One turn moves each row of this set onto another row. After a few examples, where does it send each row asked below?
K331: [-39.6  -9.5  -8.2  27.2 -13.9 -11.7 -10.2  20.4  -0.6  -4.5   5.6  -7.5
 -16.2  -5.9  23.2 -23.7]
K643: [  2.8 -17.8  27.8   6.3 -17.4   9.4 -13.6  37.3 -24.7  -6.3  -3.3 -35.9
   3.3 -25.5   3.9 -14.8]
K646: [-25.2  -2.4  -4.3  15.4 -12.8 -13.2 -42.4  28.8  -6.4  -5.6   5.1 -17.7
 -23.4  -4.2  12.2  -3.4]
K807: [ 12.0  -5.7   3.8   5.4 -24.9   3.0 -16.5   9.5 -26.9  10.4   4.3  10.8
 -29.5 -40.2  -7.5   6.4]
K941: [-17.9   5.3 -15.3 -25.1   5.5  -7.0 -10.1  22.9 -41.9   1.8  27.7  -2.6
 -21.9  -2.0 -26.0 -16.9]
K418: [-25.2  -9.7   9.4  34.8  -9.7 -15.2  -6.0  22.1 -13.7   7.7  13.4  -0.4
  -6.3   8.9  29.9 -36.3]
K744: [-33.1  -7.5 -14.6   4.2 -20.4 -18.3  -7.7  16.8 -16.6   6.7   3.2 -26.0
  32.8 -11.8   0.7 -30.6]
K489: [  4.8 -30.2   5.9  15.0 -10.2 -11.7 -10.8  10.9  14.1   1.1  36.9  -5.3
 -16.4  10.0  -3.6 -33.9]
K909: [  5.6 -13.8  22.4 -10.2 -50.7  -6.1 -11.9   7.8 -20.2   5.6   5.2  14.1
 -15.6   7.9 -20.9  -8.8]
K240: [-15.8 -11.5  22.9 -10.7 -10.0   5.3  -6.2  31.9 -22.0 -17.7  13.3 -38.1
 -13.9 -17.5  -9.0 -35.9]
K793: [  5.4  -7.4  26.8  -4.4 -31.0  -2.5  11.9   3.8 -18.1  -5.7 -10.8  15.2
 -10.0   5.0 -11.6   5.5]
K569: [ 14.3  -3.6   0.9  -3.2  13.0 -30.1 -19.8  -0.6 -31.5   4.5  14.4  20.9
  20.7   1.3   2.3  -1.9]
K915: [ 11.7  -2.4   5.6  -1.9   4.1 -16.6 -15.2   5.1 -41.1   5.5  36.3  26.9
   3.0  -2.6  18.5 -28.4]
K550: [ -7.4   2.7  -1.8  -4.9  11.0 -34.3 -21.9   6.3 -21.1   2.0  -2.5  -0.2
  32.0  -4.7 -16.5  -3.2]
K924: [-22.3   0.0  -0.8 -22.3   3.4  -9.3  -5.3  27.8 -31.7 -17.1  22.6 -27.9
 -20.6  -9.0 -21.3 -33.1]
K389: [-18.3 -44.8  -7.9 -20.4  -5.2 -21.6  -1.0  24.9 -42.8   5.2  32.6  -8.1
 -15.7 -19.7   5.7 -21.5]
K349: [ -3.0  -9.2  21.9 -16.5 -46.2 -13.6 -33.4  20.3 -27.6  17.7  17.6  12.6
  -4.5  -4.1 -14.4 -27.6]
K494: [ 10.6 -11.7 -13.4   1.5  -6.5  13.2   9.4  16.8 -49.3 -13.1  10.9  -8.4
   5.6  -7.2  19.2  -2.1]
K525: [  0.3 -22.6  22.9 -11.9  -6.9 -28.7  19.3  30.7 -18.3  33.7  36.4  -1.5
  -5.5  -7.6 -15.4 -16.9]
K568: [ -9.0  -7.1  29.6  -3.9 -23.4  -8.6 -39.5  31.3 -18.7  20.8  33.3  -0.1
  13.7 -17.5   1.0 -33.0]
K311: [-12.0  -6.9  12.6  -8.1   8.4 -12.9  21.7   2.2  -9.2  33.2  -5.1  -5.5
  17.0  -8.8   6.6  -3.2]
K993: [  3.8  -9.8 -14.4  21.7  -0.2  16.6  15.8  21.4 -12.7 -13.3  20.2  -9.9
  11.5   0.8  10.0  -4.6]
K169: [-32.7   7.2  -0.6  15.5 -10.5  -2.6 -19.3 -11.9 -33.9  -9.7  15.5  17.1
 -14.0 -19.0  -2.4  -3.6]
K739: [-10.4   8.2 -16.8 -23.4  -1.7  -5.2  -9.1  34.4 -39.6  17.9  28.0   7.6
 -12.4 -10.8 -21.8   1.7]
K626: [-12.3   4.1   0.4  11.4 -21.4  -8.9 -23.9   0.3 -29.0  18.4   7.2  13.2
 -31.0 -21.5 -12.4  13.3]
K978: [-10.1 -35.1   1.9 -25.4 -11.2 -31.5   8.3  22.9 -23.1  21.6  27.4 -16.7
 -26.8 -18.2  -4.1 -24.1]
K533: [  2.0 -20.3  -4.3  22.7  -8.8   5.7   7.2  14.6  14.2  -9.2  28.9  -1.3
   1.9  13.4   2.6 -17.6]
K505: [-25.5   0.1  -6.7   1.6  -8.5 -28.7 -15.0  16.1  -9.4  -4.1  -2.4 -21.4
  36.7 -12.9  -9.4 -13.3]
K868: [  7.5 -39.3  11.3   5.7  -5.0 -17.1 -26.3   9.8   0.6   2.8  25.3  -4.5
 -31.3   1.7   2.4 -32.8]
K608: [ -9.6  13.8  20.3 -12.0   0.5  -7.2  -2.2   6.8 -13.2  33.7   2.7 -18.2
  21.7 -14.4  12.9  -1.6]
K611: [  8.0 -25.2  -2.4 -18.5  -9.4  -8.2  24.6   5.3 -10.7  22.6 -10.4 -14.2
   9.9  -9.0   7.0 -26.2]
K224: [  0.4   1.8  37.9   8.1 -15.0  -5.8  16.5  -3.5 -16.2  -9.6  -5.3   7.5
  -6.2  -5.0   3.0   5.1]

K941 moves to K489
K349 moves to K240
Now these:
K611 moves to K169
K224 moves to K739
K550 moves to K909
K331 moves to K311
K643 moves to K494
K418 moves to K608

One turn moves each row of this set onto another row. After a few examples, where does it send each row asked below?
K392: [ 22.9  11.6   6.9 -17.7  -1.2   0.0   3.5 -19.9 -28.9 -13.4 -11.3  -0.4
  14.3   0.3 -20.8 -10.8  -2.3   1.7 -34.0  19.4  10.9  -0.3  -8.8  25.4
  11.6]
K485: [-33.8   0.9  15.3  -0.8 -16.1 -19.2  23.2  16.5  10.8  28.8  18.6   1.3
   8.2  13.8  21.5  -2.8  -4.3  -5.7 -13.8 -16.3  24.2  18.5  -6.8  -6.1
  -2.1]
K930: [ 13.7  -2.6   0.2   6.8 -12.6  19.8   8.0 -12.9  34.9  10.5  21.6 -31.0
  11.4  14.4 -17.5  -9.7 -14.9  -4.1  -8.3  11.4   3.7   4.5  -1.1  12.7
  22.5]
K292: [-39.4   1.5   3.7  11.1  -5.7   1.1  17.8   7.7   5.1  35.8  23.5  17.8
  13.1   8.2  13.1   3.0  -9.9  -3.0  -0.1 -22.3  15.7  23.4   1.8 -19.3
   2.0]
K896: [ -6.2 -22.4  16.9  -1.1 -10.7  18.9  13.0  42.8 -33.9   2.2 -11.9  -4.7
  15.7   6.4  14.7   1.3 -12.3 -21.7  -7.2   3.3   6.4  17.2 -13.9 -18.2
  -7.6]
K499: [ 12.9   9.2  -5.7 -11.9   1.5   4.6  -0.5 -17.6  -5.8 -20.3  40.6  18.6
  -0.9  -5.7 -25.2  15.8   4.4  -7.7   1.3  17.0 -11.9 -10.9   9.3 -10.1
  30.5]
K914: [ 12.1  -4.9 -11.0   3.5 -19.5  13.4  12.7   5.9  25.4   5.4  10.0 -39.5
   8.6   5.8  -8.4 -24.5 -24.7   5.4  -2.7  14.0  -6.8  10.9 -25.1  11.7
  10.4]
K363: [ 17.3   3.9  -4.0   1.0  -8.8   9.2  -0.3  -0.5  24.7  -2.5   9.8 -46.8
   7.4   3.1 -19.2  -8.7 -18.7  10.2 -14.5  19.7 -11.5  23.3  -4.3  11.9
  14.4]
K612: [  4.0  14.9   1.3  -9.4  -2.3  -9.2 -15.3  20.4 -15.8 -20.3  -1.1   8.3
  -4.2   8.7  16.6   6.5 -14.5   9.7  11.1 -13.4 -26.1   5.4 -12.3 -33.7
 -19.1]
K757: [-10.4 -20.2   5.1  -5.8 -20.1  17.3  17.5  38.8 -33.8   2.2  -9.8  -9.1
  23.5   2.5  16.1   1.3 -14.1 -14.4 -10.8  -5.6  19.4  18.9 -16.3  -7.1
 -11.6]
K64: [  8.5  -4.1 -12.5  -5.6  -4.4  -1.8  14.9  -5.0  17.2  16.3   8.5 -40.9
   9.3  16.4 -15.5 -27.6 -10.7  20.0  -4.7  17.0   6.1  15.8 -10.3  18.1
   4.4]
K694: [-38.0   8.8  10.3   2.0  -3.1  -5.3  24.8  14.6  -2.7  23.0  34.9   9.5
   4.2  18.3  13.2  10.5  -0.4 -10.0  -7.7 -30.2  14.7  -2.5  -2.8 -13.4
   0.6]
K816: [-17.7   4.1  -6.0 -14.0  -2.2   3.0   3.7 -16.6 -18.1  -8.0  39.2  26.1
   0.9 -12.4 -16.7  28.0  21.4   3.6  -9.6  11.4 -17.2  -2.7  10.2 -10.0
  18.0]
K837: [ -2.5   0.3  -2.1  -2.5 -11.1  -6.5   6.1 -18.0 -32.5  -5.9  21.5  24.7
  -8.2  -4.7 -18.5  14.9  19.4  12.1  -3.8  14.3 -22.3 -19.0   4.3  -8.6
  22.4]
K112: [ 20.3   6.3 -20.0   7.3  -7.4  15.0  17.7 -17.9  26.4  13.9  12.3 -34.9
   6.0   0.4 -10.9  -9.4  -8.9  14.5  -8.6   3.9  -7.9  14.5 -10.6  10.7
  24.3]
K46: [  1.4  16.6  -6.9  -1.8  11.0  -1.1  -2.0  22.5  -1.8 -18.4   7.4  -5.2
  10.5  19.2  18.7  -8.9 -28.4   3.0  13.5 -22.5 -22.8  -0.9 -17.4 -23.2
 -14.8]
K503: [  2.4  17.4  -9.0  -0.3   4.5   4.6  -5.3  26.2  -8.5  -3.3   3.6   5.2
   1.3  -0.5   9.0  -6.4 -29.5   6.4  21.6 -12.1 -16.2   9.6 -19.3 -47.8
  -6.4]
K217: [ -3.8  26.4  -9.4 -13.6   8.7  -6.0 -15.9  13.3 -11.0 -24.4   0.0   9.3
   3.4   3.3   5.3  -8.4 -29.9   5.9  12.7   7.7 -28.9   3.6 -16.3 -25.6
 -10.1]
K577: [-27.3  -9.8  11.7   6.5 -14.7  -2.1  16.5   0.9   7.9  47.1  33.9   3.5
   1.5  11.8  12.2   7.5   0.6  -3.0 -18.3 -15.3  18.3   9.4 -15.7  -4.4
   0.8]
K235: [ -3.2  16.9 -10.7  -9.2  -9.2   7.2  12.8 -25.3 -11.4 -12.4  26.9  19.8
  -5.0 -22.7 -33.1   7.8   8.3   8.3  -0.1   4.2  -7.4  -6.7   6.2  -2.5
  26.9]
K86: [  1.3   8.3 -16.5   0.7  13.0   3.4 -17.9  20.3 -15.0 -14.5  -2.0  -6.9
 -10.3   3.0   9.3   9.4 -33.9   2.4  18.1   9.1 -23.6  12.4 -12.1 -19.9
 -19.0]
K917: [ -0.9  -5.3   7.7  -2.6 -16.5  -6.1   5.6 -15.4 -14.5 -13.6  41.2  21.1
  -2.2 -22.1 -26.3  18.1  12.8  -1.0 -14.9  10.9  -6.5  -1.8   7.0  -0.2
  29.1]
K603: [-14.5  -8.6  -4.6 -17.4   2.7  13.1   7.7  31.5 -43.7  -7.9  -6.5   3.0
  26.6   2.3  21.9  22.2   0.5 -10.5 -13.4   1.8   1.7  25.0   0.8 -17.1
 -10.1]
K761: [-37.2 -20.2  14.8  11.0  -0.8  -8.7  21.1   6.6   1.9  31.5  24.0   8.7
   7.0 -11.6  13.6   2.6  -2.5 -10.9 -15.5  -4.0  27.3   2.3  -6.8  -9.1
  -0.1]
K972: [ 22.9  11.5   8.9 -19.2  -0.1   2.9  -3.3 -21.1 -28.9  -6.5 -15.7  -4.3
  14.8   6.2 -20.0 -12.5 -12.7  -4.7 -25.4  22.8   3.5  17.4 -13.6  22.3
  19.2]
K465: [ 30.8   6.2   2.8 -10.4  -6.8   5.8   4.8 -18.2 -31.6  11.5  -0.2 -11.0
  -2.4  13.3 -13.5  12.5   7.9   1.5 -40.0  13.4  10.5   8.2 -11.2  26.7
  16.5]
K704: [ 23.1  -0.8  16.6 -16.2  -6.0   7.2   1.3 -24.1 -34.7  19.4   1.7  -3.0
   1.5   5.9 -19.8  10.7   9.9  -5.0 -36.8  10.9  11.6  10.3 -15.6  13.1
  22.4]
K211: [-16.0 -17.4   7.0 -16.8   9.1  11.1   8.5  32.4 -36.4  -1.9   0.3   6.5
  23.4   9.7  15.6  12.9  -1.7 -18.4  -7.5   4.9   8.7  35.9   4.0 -13.9
 -14.2]

K485 moves to K363
K211 moves to K465
K816 moves to K577
Now these:
K757 moves to K972
K112 moves to K503
K64 moves to K86
K499 moves to K694

